One turning vector, and how many steps it has turned:
The counts run from 0 to 458.
[-.31 .02 .23 -.34 .08 -.11 .06 -.16 .11 .05 -.09 .07 .15 .02 .04 .09 .09 .11 .03 .06 .14 -.28 .09 -.13 -.02 .00 .38 .13 -.11 .06 .10 .14 -.15 -.17 -.23 -.07 .02 -.03 .00 .15 -.02 -.08 .14 -.02 -.03 .14 -.03] : 336
[-.31 -.05 .13 .02 -.03 .26 .20 -.05 .04 -.14 .21 .10 .18 .21 .14 -.15 .05 -.01 .03 .08 -.04 -.18 -.14 .15 -.01 .00 .20 .12 -.09 .19 .11 -.15 -.30 -.08 -.03 -.10 .09 -.08 .10 -.19 -.22 -.09 -.20 .13 -.11 .10 -.06] : 283
[-.31 .07 .18 -.16 .09 .00 .07 .07 -.16 -.06 -.15 .22 .04 -.04 .15 .00 .24 .06 -.04 .04 .34 -.11 .08 -.01 .00 -.26 .16 .14 -.03 .18 .27 .20 -.06 -.04 .03 -.12 -.17 .07 .11 -.13 -.06 -.13 -.15 .19 -.04 .08 .10] : 242
[-.40 .02 .10 -.31 .05 .07 -.02 -.04 -.04 -.14 .02 -.06 .21 .06 .01 .09 .19 .06 .04 .08 .04 -.27 .15 -.06 .00 -.25 .12 .06 -.08 .13 .35 .17 -.12 .05 -.12 -.14 -.05 -.08 .03 .04 -.12 -.07 .02 .14 .00 .10 -.09] : 250
[-.35 -.10 .26 -.24 .07 -.15 .15 -.11 -.01 .00 -.05 .23 -.04 -.09 .19 -.13 .08 .09 -.10 .10 .22 -.02 .12 .04 -.07 -.16 .34 .08 -.11 .13 .04 .15 -.24 -.21 .03 -.06 -.07 .04 -.06 .03 -.09 .04 -.18 .06 .01 .03 .02] : 95
[-.22 .14 .22 .07 .13 .30 -.10 .15 .09 -.20 .11 .24 .15 .10 .21 -.03 .11 .09 .03 .03 .12 -.11 .11 -.02 .07 .05 .23 .25 -.05 .20 .16 .00 -.16 -.04 .01 -.04 .01 -.18 .13 -.15 -.11 -.06 .00 .12 -.11 .13 .23] : 36
[-.33 .01 .12 -.38 -.04 .02 .00 -.21 -.10 -.07 -.03 .05 .06 .00 .02 .16 .18 -.01 .08 .12 .14 -.41 .13 -.08 .03 -.09 .19 .19 -.01 .09 .20 .14 -.17 -.09 -.15 -.13 -.13 -.01 -.04 .06 -.05 -.19 .07 .10 -.10 .05 -.09] : 235
[-.35 -.18 .04 -.11 -.18 -.05 .09 -.11 -.15 -.07 .06 -.04 -.11 .00 .00 -.18 .14 .12 .11 -.04 -.06 -.21 -.13 .08 -.15 .05 .30 .07 -.04 -.04 .03 .05 -.35 .01 -.03 -.19 .05 -.11 .01 -.19 -.32 -.12 -.16 .07 .07 .07 -.03] : 295
[-.24 -.03 .06 -.20 .07 .06 -.08 .00 -.05 -.15 .13 -.15 .08 -.03 .04 -.05 .18 .15 .07 -.06 -.10 -.21 .01 -.05 .01 -.14 .21 .09 -.10 .08 .31 .25 -.29 .04 -.12 -.18 .08 -.08 .18 -.08 -.35 -.17 .05 .09 .03 .13 .00] : 264
[-.25 -.04 .30 -.17 .17 -.12 .20 -.03 .02 .07 -.12 .24 .22 -.01 .15 -.03 .13 .12 -.04 .11 .27 -.05 -.04 -.09 -.08 -.20 .32 .04 -.15 .20 .18 .15 -.13 -.13 -.07 .00 -.02 .04 .19 .03 -.06 -.14 -.12 .06 .02 .04 .07] : 111
[-.24 .10 .15 -.03 .02 .14 -.02 .18 -.04 -.14 -.02 .21 -.07 .02 .12 -.20 .10 -.02 .08 -.07 .10 -.23 .03 -.01 -.02 -.02 .21 .25 -.02 .07 .14 .04 -.08 .02 .15 -.10 -.13 -.11 .07 -.42 -.21 -.09 .07 .02 -.16 .14 .15] : 154
[-.28 -.02 .11 -.05 -.01 .19 -.13 .03 -.11 -.19 .13 -.03 .04 .06 .08 -.04 .17 .18 .15 .03 -.23 -.19 .05 .07 -.04 .06 .20 .16 -.03 .08 .16 .06 -.36 .07 .03 -.12 .05 -.23 .12 -.12 -.32 -.10 -.06 .12 .10 .13 .06] : 46
[-.37 .03 .20 -.22 .14 .05 .08 -.10 .09 .04 -.01 .15 -.04 -.09 .27 -.20 .21 .05 -.14 -.13 .09 -.07 .01 .00 -.07 -.07 .34 .03 -.07 .07 .03 .04 -.22 .00 -.02 -.26 -.06 .02 -.03 -.22 -.17 .12 .02 .21 -.19 .16 .07] : 405
[-.25 .09 .07 -.15 .14 -.02 .07 -.13 .17 -.04 -.05 .21 .14 -.05 .05 .10 -.01 .03 .13 .14 .03 -.40 .09 -.22 .07 -.09 .24 .17 -.17 .10 .28 .29 -.03 -.05 -.06 -.11 -.14 -.02 .15 .03 -.04 -.09 .02 -.06 -.14 .09 .05] : 12
[-.37 -.05 -.03 .00 .08 -.04 -.11 -.07 .21 -.08 .05 .18 -.02 -.01 .07 -.04 .00 .15 .15 -.11 -.06 -.16 .08 -.12 -.05 .09 .42 -.15 -.16 .11 .06 .07 -.30 .13 -.05 -.27 -.05 -.20 -.04 -.07 -.15 .16 .02 .08 -.10 .05 .07] : 409
[-.29 -.12 .13 -.11 .02 -.06 .02 -.19 .04 .00 .00 .25 .13 .10 -.01 .12 .02 .12 .29 .16 .14 -.19 -.04 -.16 -.06 .18 .39 -.03 -.13 .16 .03 -.04 -.27 .04 -.11 -.04 -.02 -.18 -.05 .09 -.06 -.14 .09 -.02 -.10 -.08 -.08] : 439
[-.30 .00 .19 -.02 .03 .03 .04 -.02 .06 -.02 -.01 .34 -.06 .00 .15 -.16 .04 .03 .18 .09 -.04 -.11 -.04 -.09 -.11 .13 .28 -.04 -.09 .12 .01 -.11 -.28 .20 .13 -.11 -.15 -.16 -.05 -.30 -.20 .09 .07 .11 -.25 -.02 .05] : 68
[-.24 -.03 .21 -.17 -.03 -.07 .04 -.04 -.27 -.03 -.16 .29 -.10 -.06 .10 .00 .23 .13 .03 .18 .27 -.13 .08 -.01 -.08 -.05 .25 .22 .03 .07 .09 .14 -.18 -.10 .05 -.02 -.15 .00 .03 -.04 -.04 -.16 -.20 .11 .02 -.01 .09] : 226
[-.46 -.14 .05 -.21 -.14 -.18 .12 -.04 -.21 -.01 -.17 .10 -.07 .06 -.01 -.14 .16 .06 .02 .06 .06 -.21 -.01 .12 -.21 -.10 .31 -.06 -.11 -.01 .04 .02 -.21 -.06 .01 -.17 -.10 -.15 -.03 -.07 -.18 -.02 -.27 .04 .11 .06 -.06] : 311
[-.30 .08 .25 -.15 .07 -.15 .07 .04 -.10 .04 -.24 .24 .06 -.09 .10 .00 .22 .10 .00 .09 .14 -.19 .12 -.14 -.06 -.23 .23 .13 -.07 .06 .22 .24 .00 .04 .03 -.02 -.20 .00 .10 -.07 -.06 -.09 -.06 .06 .00 .09 .16] : 9
[-.18 -.01 .13 -.17 .11 -.08 .05 -.05 -.03 -.02 -.15 .33 .02 -.10 .07 .08 .04 .06 .27 .25 .01 -.28 .04 -.16 -.04 -.04 .21 .06 -.15 .10 .25 .17 -.17 .09 .08 -.09 -.27 -.06 .16 -.09 -.13 -.13 .03 -.06 -.15 -.09 .07] : 231
[-.27 .12 .22 -.04 .12 .33 -.02 .05 .09 -.20 .15 .19 .19 .13 .20 -.04 .15 .09 .00 .03 .12 -.13 .11 .02 .10 .03 .20 .32 -.03 .22 .17 -.01 -.16 -.12 -.05 -.05 .06 -.14 .10 -.13 -.08 -.09 -.07 .15 -.07 .17 .13] : 35
[-.33 -.03 .20 -.29 -.05 -.11 .06 -.26 -.13 .10 -.19 .16 .09 .02 .03 .18 .27 .11 .16 .19 .10 -.27 -.04 -.10 -.11 .05 .27 .01 -.03 .04 .11 .02 -.20 .08 -.14 -.10 -.08 -.08 -.03 .09 -.04 -.13 .05 .11 -.05 .02 -.07] : 219
[-.27 .04 .14 -.19 .16 .11 .00 .11 -.03 -.13 -.07 .18 -.08 .00 .27 -.25 .16 .00 -.08 -.02 -.01 -.06 .03 .12 -.10 -.01 .24 -.05 -.13 .10 .11 .00 -.26 .00 .16 -.26 -.11 -.07 .10 -.29 -.29 .13 -.04 .09 -.08 .11 .05] : 403
[-.33 .09 .00 -.06 -.06 .30 -.02 -.01 .00 -.26 .16 .13 -.01 .13 .10 -.07 .07 -.07 .11 .11 -.08 -.36 .06 .06 .04 .02 .16 .23 -.06 .14 .18 -.04 -.18 -.07 .08 -.18 -.11 -.11 .06 -.22 -.21 -.06 -.13 .05 -.16 .12 -.03] : 385
[-.26 .04 .23 -.02 .01 -.05 .14 .06 -.12 .06 -.13 .14 .10 -.01 .05 -.08 .25 .08 .05 -.04 .19 -.22 -.10 -.12 -.07 -.19 .16 .21 .02 .09 .24 .14 -.05 .13 -.07 .01 -.05 .02 .14 -.32 -.14 -.24 -.02 .12 -.11 .11 .15] : 141
[-.22 .04 .25 -.14 .02 .14 -.11 .17 -.23 -.10 -.09 .08 .06 .08 .06 .01 .25 .20 .07 .05 .18 -.12 .07 .02 -.03 .05 .26 .28 .05 .08 .14 .09 -.15 -.08 -.03 .02 .01 -.19 .17 -.09 -.13 -.26 -.05 .06 .11 .14 .18] : 357
[-.44 .00 .15 -.16 .02 .05 .09 -.03 .01 -.06 -.02 .04 .10 .09 .18 -.18 .19 .10 -.15 .01 -.13 -.15 .03 .16 -.12 -.09 .28 .01 -.12 .00 .08 -.02 -.21 -.07 .00 -.16 .06 -.14 .04 -.05 -.20 .10 -.24 .09 .18 .22 .02] : 180
[-.16 .03 .09 -.13 .03 .18 -.16 .14 -.11 -.20 -.04 .13 .12 .17 -.01 .06 .11 .08 .23 .11 .13 -.27 .05 .02 .02 .18 .30 .26 -.08 .11 .18 .08 -.18 -.14 -.05 -.09 .00 -.24 .21 .00 -.13 -.26 .00 -.09 .02 .10 .04] : 355
[-.24 -.04 .03 .00 .01 .15 -.12 -.04 .01 -.20 .21 -.02 .05 .02 .06 -.01 .09 .17 .21 .00 -.20 -.25 .01 -.03 .03 .12 .22 .15 -.06 .11 .22 .08 -.34 .06 -.07 -.16 .05 -.24 .12 -.12 -.31 -.14 -.08 .05 .03 .12 .07] : 45
[-.32 -.08 .31 -.13 .15 -.13 .15 -.12 .18 .00 .00 .35 .10 -.04 .13 -.07 -.05 .06 .02 .19 .13 -.07 .12 -.12 -.02 -.10 .37 .04 -.21 .19 .02 .10 -.20 -.11 .06 -.05 -.10 -.03 -.05 .09 -.04 .06 -.04 .03 -.11 -.05 .03] : 97
[-.27 .02 .21 -.03 .06 -.08 .10 -.11 .01 -.02 -.09 .44 .10 -.09 .12 .06 .02 .08 .16 .28 .14 -.22 .07 -.20 .01 -.13 .21 .18 -.10 .22 .14 .13 -.12 .01 .04 .03 -.22 -.04 .04 -.04 .05 -.10 -.14 .07 -.16 -.07 .10] : 229
[-.42 -.04 .09 -.06 -.10 -.13 .16 -.28 .13 .08 .02 .20 -.03 .02 -.02 -.07 .02 .04 .12 -.02 .11 -.29 -.06 -.15 -.12 .10 .41 .06 -.09 .04 -.06 -.02 -.19 -.01 -.12 -.15 -.03 -.04 -.17 -.09 -.07 -.02 .06 .08 -.24 .05 -.05] : 306
[-.33 -.03 -.06 .02 .07 .02 .01 -.15 .14 -.06 -.02 .18 .14 .14 .03 .03 .00 .13 .11 -.04 -.05 -.25 -.08 -.03 -.09 .21 .42 -.12 -.24 .07 .05 -.05 -.26 -.01 -.11 -.23 .05 -.23 .07 .02 -.13 .01 -.16 -.05 .00 .11 .02] : 191
[-.39 .02 .17 -.08 -.01 .25 .01 -.04 .05 -.21 .26 -.04 .24 .17 .08 -.03 .11 .08 -.02 .03 .02 -.18 .09 .07 .06 -.10 .20 .19 -.05 .19 .18 -.04 -.23 -.11 -.13 -.07 .12 -.15 .04 -.01 -.16 -.09 -.07 .15 .00 .12 .01] : 267
